In the data rows, the value 128 means zero.
Some points, each followed by its number:
[149 134 147 100 107 110 130 118 129 134 159 121 115 113 123 131 149 108 122 130 151 147 132 139] 0
[167 120 171  64  93 121 155 124 160 140 213 149  94  88 110 130 181  79 148 134 210 175 137 149] 1
[141 150 176 113 145 134 154 160 147 139 171 189 137 128 171  87 121  90  91 106 143 140 118 104] 2
[ 80 159 124 153 151 107 145 108  88 151  75 143 135 130 140 144 119 135 133 132 145 153 126 110] 3
[117 127 117 150 138 129 120 117 127 155 130 113 143 123  94 133 111 144 162 126  89 159 109 113] 4
[127 120 137  91 121 121 107 143  88 121 160 102 132 109 136 158 171 130 181 140 129 127 132 100] 5
[111 126 155 130 117 132 127 136 123 150 149 122 104 135 119 137 158  96 141 132 143 119 110 118] 6
[109 146 113 188 163 134 136 220 133 195 172  62 159 195 143 165 171 180  86  95   0 118  91 169] 7
[157 125 116 131 123 112 128 122 128 131 107 135 139 130 140 132 121 137 132 126 115 150 133 123] 8
[123 128 134 129 109 142 125 153 126 138 154 114 128 131 137 136 139 127 124 132 107 128 120 136] 9
[114 133 135 129 126 128 131 138 101 158 117 128 116 128 123 138 142 113 133 136 116 150 115 110] 10
[135 127 157  99 111 129 117 151  96 130 136 114 122 105 136 164 175 125 180 160 129 125 152  89] 11
[194 113 107  96  97 123 106 104  93 158 130 107  77 127 177 121 128 101 119 137 171 134 108 128] 12
[148  87  88 162  73 133  93 120 138 173 146  14  88 147  83 151 136 111 115 150  79  84  84 122] 13
[147 113  81 137 209 107  73  85 149 108  94 164 174 163 132 124 107 187 180 100 128 108 126  28] 14
[ 86 137 139 102 105 130 150 116 119 114 104 125 145 103 106 140 139 128 146 142 126 162 132 175] 15
[148 116 128 122 119 129 139 136 117 132 116 113 114 118 137 137 119 139 122 144 124 126 131 110] 16
[144 112 133 100 117 136 124 122 155  87 141 131 137 115 119 108 119 122 135 138 145 112 144 133] 17
[158 106 128 151 113 119 124 101 139 158 128 104 104 147 112 145 148 116 120 138 136 138 111 112] 18
[116 105 131 118 111 139 149 116 117  87  81 134 139 111 126 112  79 158 112 143 112 118 136 143] 19
[110 138 166  65 132 145 151 105 198  67 157 196 174 121 102 107  96 110 127  91 148 139 155 141] 20
[138 122 129 102 138 148 132 143 141  76 119 141 123  92 123 109  93 133 147 152 106 137 143 100] 21
[114  71 196 192 143 117 137 145 171 147  92 115  83 131  74 113  72 111  71 149  22 159 111 105] 22
[ 87 138 169 117 149 136 141 144  80 148 162 145  82 122 132 141 198  66 157 142 175 105 140 140] 23
[118 143 119 125 123 140 130  99 140 138 141 137 134 131 118 117 131 126 134 111 154 122 116 153] 24
[ 94 114 149 141 157 125 137 125 133 106  73 130 153 121 101 137 105 133 140 150  86 129 119 100] 25
[131 130 121 134 118 133 121 142 137 149 153  99 120 139 122 124 142 119 141 122 124 114 120 138] 26
[141 162 102 136 168  88 118 137  89 102  93 134 144 138 199 150 131 175 117 127 135 124 161 133] 27
[123 160 105 125 115 153 122 140 117 135 160 132 123 143 166  97 127 114 142 111 148 107 125 144] 28
[157 125 120 133 142 150 121 119 160  99 146 177 117 144 170  92 127 123 109 104 166  97 135 119] 29
[137 115 117 126 130  97 118  83 165 106  68 120 150 105  80 153 114 158 100 152  90 164 144 133] 30
[143 101 177 157 112 124 142  97 136 162 118 146  88 123  80 130 130  87  97 129 138 141 112 137] 31
[112 130 119 162 141 111 115 121 117 140  86 113 135 140 116 128 121 150 132 124  94 133 121 129] 32
[156 128  65 159 156 118  93  77 132 182 143 113 126 118 106 141 142 142 194 109 135 144  84  87] 33
[117 127 132 153  94 134 114 130 130 167 169  94 115 138 121 147 166 107 137 126 115  97 109 138] 34
[ 91 121 156 101 100 138 166  97 104 111 108 180 149 111 115 112 127 109 137 138 189 164 137 151] 35
[113 126 148 156  97 142 119 143 152 188 171  70 117 142 102 139 182 117 162 126 100 109  89 148] 36
[137 106 113 128 114 129 112 101 121 152 133  67 116 127 118 133 130 124 117 141  40  97 115 135] 37
[115 137 164 119 128 138 139 146 120 161 152 145 128 107 124 129 148 102 128 128 111 139 140 114] 38
[ 95 126 189 123 151 101 136 145 156 120 109 146 152 127 104 155 155 144  93 124 114 141 158 150] 39
[100 135 110 142 140 157 121 136 153 115 155 126 163 174 103  90 113 137 136 104 105  75 120 142] 40
[153 136 105 163 164 115 118 169 112 151 138 144 112 150 183 127 127 139 133 116  98 140 119  82] 41
New points follow, each followed by the numbers of its two nearest points above by angle, seen from the average point of the numbered points, nearest first.
[ 84 128 125 140 109 157 140 110  98 141 127 116 130 120 109 113  99 105 152 130 110 130 100 148] 15 4
[ 84 124 167 143 144  74 124  98 138 138  96 108 130 160 124 173 173 139  66 130 146 110 142 160] 39 3
[167  92 131 122 130 140 102 160 135 111 149 121 113 131 126 122 119 115 140 148  86 105 132  73] 21 16
[147 121  92 131 127 146 113 135 130 128 147 121 139 128 111 128 120 129 155 131 115 128 127 119] 33 4
[131 141 125 122 130 127 128 150 113 113 158 135 140 125 131 137 131 134 136 124 120 154 135 121] 5 27
[ 63 143 176 136 116 130 163 158 130 145 122 114 131 127 116 136 130 120  87 130  80 129 145 197] 39 15
[141 107 137 115 115 118 126 122 130 112 114 120 131 108 104 140 118 127 123 154 116 140 134 117] 30 21
[113 111 134 123 125 124 119 142 119 105 127 105 152 128 118 140 139 155 134 103 126  88 142 148] 40 19
[122 158 116 140 140 100 138 123 111 133 105 112 148 124 143 144 140 161 121 116 128 148 125 148] 27 3
[143 130 105 134 158 123 111 109 138 106 109 151 132 138 125 133 111 142 152 118 134 123 137  80] 14 8
[185 101 122 135 136 134 120 161 130 147 162 101  99 140 140 144 133 171 139 115  93 134 129  82] 41 16
[135 136 123 128 110 151 144 146 123 156 135 123 103 116 141 116 106 115 120 134 128 154 116 136] 12 28
[118 135 140 115 138 133 120 153 129 119 156 135 146 147 150 134 150 125 135 125 145 112 146 122] 28 29
[114 107 149 116  97 145 153  98 148 106  92 149 111 111 128 100 113  93 100 154 184  97 130 160] 35 17
[154 128  75 118  99 113 122  83  78 120  67  68  92 102 155 123  99 127 140 150 160 142 119 128] 12 16
[100 141 137 145 137 130 131 140 102 130  95 129 134 132 141 141 127 142 154 139 127 142 135  89] 3 25
[108 155 121 140 154 112 137 110 120  89  85 151 166 133 149 124 105 162 112 122 133 141 141 141] 27 19
[133 101 142 133 138 113 118 182 107 105 107  98 130 138 148 149 131 157  85 143  63 113 141 144] 7 27
[157 144 138 135 141 119 128 163 121 123 152 128 128 140 175 134 129 142  98 115 107 131 133 123] 41 27
[148 160 126 120 148 120 115 150 132 145 177 141 148 152 142 137 153 161 107  86 119 118 136 147] 7 28
[112 130 141 138 149 108 123 143  85 137  99 125 133 109 125 151 110 131 168 156 255 145 139  68] 3 35
